Some points, one per row:
array([ 32,  -1,  16, -25,   0, -10,  10,  44])
array([-45,  15,   4,  -5,  48, -25, -57,  26])
array([-22, -16, -26,  18, -13,  15,  28, -45])
array([ -5,  28,   2,  27, -48, -18, -26,  -4])
array([-24,  -5,   2,  -8,  35,   8, -33,   0])
array([-35,   1, -11,  19,   1,   1,   4, -26])
array([  1, -16,   2,  -6,  33, -11,  28,  11])
array([-26, -16,  -1,  -5,  26,  10, -15,  -4])
array([-38,  -1, -26,  46, -29,   7, -11, -56])
array([ 17, -46, -12, -23,  23,  25,  42, -10])
array([ -6, -25, -10, -14,  26,  21,  21, -23])
array([-71,  49, -18,  56, -25,  -2, -91, -43])
array([-42,   0,   0,   6,  30,  -4, -11,  -3])
array([ 20,   3,   3,   4, -32,  -1,  12,  13])
array([ 27,   0, -10,   6, -46,  10,  36, -13])
array([ -1,   6,   1,   3,  -5, -12, -13,  13])
Then 12 other points, each followed by its number:
array([-10,  -3, -19,  28, -24,  -5,  25, -26]) 0
array([ 21,  15,  21,  -7,  -7, -22, -17,  38]) 1
array([ 13,  15,  26, -20,  19,  -3, -39,  29]) 2
array([ 19,  37,   1,  30, -69, -15, -27,  -3]) 3
array([ 14,  11,   9, -24,   1,   5, -12,   6]) 4
array([  9,  18,  25, -21,  21, -12, -51,  51]) 5
array([-56,   3,   0,  17,  38,  -6, -27, -13]) 6
array([ 15,  -8,  -8,  -1, -35,  12,  37, -18]) 7
array([  5,   4, -12,   7,  -7,   8,  -5, -27]) 8
array([-47,  -6, -20,  17,   9,   8,   0, -37]) 9
array([ 14,  15,  12,   8, -20, -15, -16,  20]) 10
array([  0,   0, -16,  30, -29,   5,  27, -40]) 11
Which three of these numbered points are nearest to each point below, ignoring the 3 directions in which the first points spread most? Their numbers follow each, nearest first.
array([ -8,   2, -16,  16,  -9,  10, -13, -21]) > 3 5 8
array([-31,  -8, -27,  11,  -4,  28,  12, -55]) > 7 3 4
array([ 61,  39,   7,   7, -66, -11,  14,  15]) > 8 3 4
array([-30,  12, -24,  44, -20,   1,  -3, -52]) > 11 0 6
array([ -6,  21,   5,  12,   1, -17, -20,   7]) > 11 1 10
array([ 32,  22,  15, -11, -23,  -6, -13,  13]) > 4 2 8
